Rotation paths and how fast each direction turns (deg/step):
Each turn is a multiple of 5 degrees from 10 to 175, or 0.
Each row of a path follows its step; steps can be skipped.
Path 1:
step 0: [ -7.3,   9.0,  14.5,  13.5,  10.1, -32.2,  13.4,   5.0,  10.3, -13.6,
 -13.9,   5.1,  18.0, -41.4, -20.9,   6.7, -22.6,  18.7,   8.5, -11.6,
 -10.7, -13.3, -14.2,  21.9,  25.9,  18.4,   7.9,   3.6,   7.5]
step 1: [ -1.7,   0.0,  -4.7, -25.9,  -1.6, -14.1,  20.4,  20.5,  -5.3, -13.1,
 -16.4, -11.9, -23.7,  -1.5,   0.8, -16.9, -16.1,  17.3, -16.8, -16.0,
  -2.2, -20.3, -10.2,  36.9,  26.3,  33.3,  -1.7,   7.9,  -1.4]
step 2: [ 16.6,  -2.0,  18.9,   3.0,  20.3, -27.2,  24.9,  19.0,   7.3,  16.5,
 -37.7,  22.0, -10.1,  -7.3,   0.4, -11.0, -12.2,  22.8, -25.7,  -6.1,
  -5.9,  -6.8,  21.8,  -2.2,  16.5,  12.3, -17.0,  11.9,   4.7]
step 3: [  0.1,  -7.5, -10.8, -20.0,  30.0,   6.0,  33.9,  19.8,   9.5,   5.6,
 -37.7,   0.1,  -3.0,   0.3,  -7.1,   8.5,  -9.5, -15.2,   6.4, -40.3,
  19.7,  -8.6,   0.0,  -7.8,  17.4,  12.2, -13.3,   2.9,  13.8]
step 4: [ -3.6,  24.7,   7.0, -21.7,  32.8,   4.6,   0.3,   7.9, -18.2,  -5.9,
 -30.9,  27.9,  14.3,   3.5, -10.2,   8.7, -13.2,  12.0, -15.3, -31.9,
  -1.7,  -4.6,  15.4,  -9.0,  11.8,  12.0,   8.6, -24.5, -20.0]
step 5: [ -6.6,  25.6,   5.6,  -8.3,   8.9, -14.2,  -4.0,   5.1,  13.8, -11.3,
 -38.5,   4.9, -28.6,  -4.8,  -1.6,  21.4,  18.6, -15.5, -15.6, -32.1,
  20.6,  -7.7,  15.4,   8.8,  -6.5,  10.2,  29.6,  -8.9,   2.3]
step 6: [-12.0,  18.1,   3.8,   3.6,   2.6,  -8.9, -15.1,   3.6,  15.0,  -7.8,
 -10.1,  28.7,   5.1, -10.8,  15.5, -20.9,   5.8, -17.9, -30.5, -52.5,
 -13.3,   4.7,   2.8,   3.7,   2.0,  11.6,  -4.1, -19.3,  20.0]
step 7: [  4.3,  36.8,   7.5, -10.2,   8.9,  13.5,   4.7,   7.5,  21.2, -21.0,
   2.0,  29.3,  -4.8,   6.6,   6.0,  -4.8, -16.6, -11.9, -19.2, -20.4,
  15.8,   8.3,  -3.7,   3.8, -20.3,  25.9,  12.6,  31.1,  22.5]
step 8: [  9.4,  47.2,  20.9, -13.5,  10.5, -26.2,  -2.8,   7.0,  21.6,   0.8,
 -13.7,  19.6,  15.3,   1.1,  18.0,  -6.9, -15.7,  -1.6,  19.5, -17.3,
  -7.7,  17.8, -25.7,   9.5,   5.6, -11.4,  10.1,   2.2,  18.2]
step 9: [ -0.4,  33.9,  -2.6, -33.3,  11.6,   7.0, -10.3,  27.2,  15.2,  -7.8,
   6.9,  -9.3,  -9.8, -11.9,  14.0, -17.0, -16.6,  23.9,  -0.8, -22.2,
  13.5, -18.6,   0.3,  23.4,  -5.5, -24.8,   7.8,   7.4,  21.5]
step 10: [ 27.3,  10.3,  27.4, -19.2,  35.4, -26.4,  -3.3,   6.1, -11.5,  12.0,
  14.6,   0.0,  -6.3,   7.4,  22.4, -19.1,   9.7,  13.4, -22.8, -25.4,
   3.9,   4.3,   2.5,   1.6,   3.7, -23.6,  10.8,  20.1,  11.5]
step 11: [  1.9, -12.4,  22.6, -22.9,  17.6,  -7.5,  10.7,   8.0,   4.6, -10.9,
   7.9,  10.4,   8.0, -26.3,  11.1,   9.6,  10.0,   8.2,   3.6, -26.2,
  28.9, -22.6, -11.4, -27.0,  -3.8, -20.0,   5.5,  14.4,  35.9]
Directions:
[  5.6,  -1.4,   3.0,  -2.5,  -9.4,   1.3,   4.8,   3.6,   2.0,   4.7,
  10.2,   3.2,   2.3,   7.0, -10.4,  -2.0,  -0.8, -13.4,   3.4,   6.0,
  -6.8, -10.3,   9.8,   0.2,   4.3,  -3.8,   7.5,  -5.4,   2.1]
0
[-4.8,  8.7, -1.0, -9.6, -0.3, -4.0, -0.9, -4.7, -8.4, -6.1,  0.0,  4.7,
 10.1, -0.5,  5.8,  6.7, -0.1, -2.5, 10.9,  7.6,  2.3, -8.5, -4.8, -6.5,
  7.1, 10.3,  4.0,  4.9, -3.8]
95
[  1.3,   7.7,   9.7,  -0.5,  -0.4,   6.0,   6.7,   0.2,  -2.8,  -1.9,
   7.1,  -2.9,   0.4,   1.9,   9.9, -10.7,  11.2,   6.1,   9.2,  -2.6,
   5.2,   2.4,   2.3,  -7.1,  -9.2,  -1.9,   5.1,  -7.2,   7.2]
10
[ -4.9,  14.8, -10.1,   1.7,  -6.5,   2.9,   4.9,  -1.5,  -0.3,   2.7,
  -2.2,   7.5,   5.7,  -4.5,   1.8,  -0.6,   5.1, -13.2,  -7.9,   0.9,
   6.1,   8.6,   1.6,   3.8,  -6.8,  -5.2,  -0.8,  -2.8,  -7.5]
35
[  2.3,   1.4,   9.1,   0.9,   0.1,  10.9,   0.6,  -9.0,   0.4,   0.1,
  -6.7,  -5.2,  -5.1,  -7.6,   6.6,  -8.3,   0.6, -10.6, -10.5,   4.4,
  -4.9,  -7.3,  -3.6,  -8.7,   6.8,  -1.9,  -3.7,   6.8,   1.4]
85
[  9.6,  -8.0,  -1.0,   1.6,  -4.4,   8.5,   1.3,  -9.3,   0.2,   9.5,
   2.5,  -3.1,   3.1, -10.0,   3.2,   3.8,   5.2,   2.4,   8.7,   4.3,
  -4.0,  -0.4,   2.0,   9.0,  -6.5,  10.2,  -4.8,  -2.1,  -9.9]
10
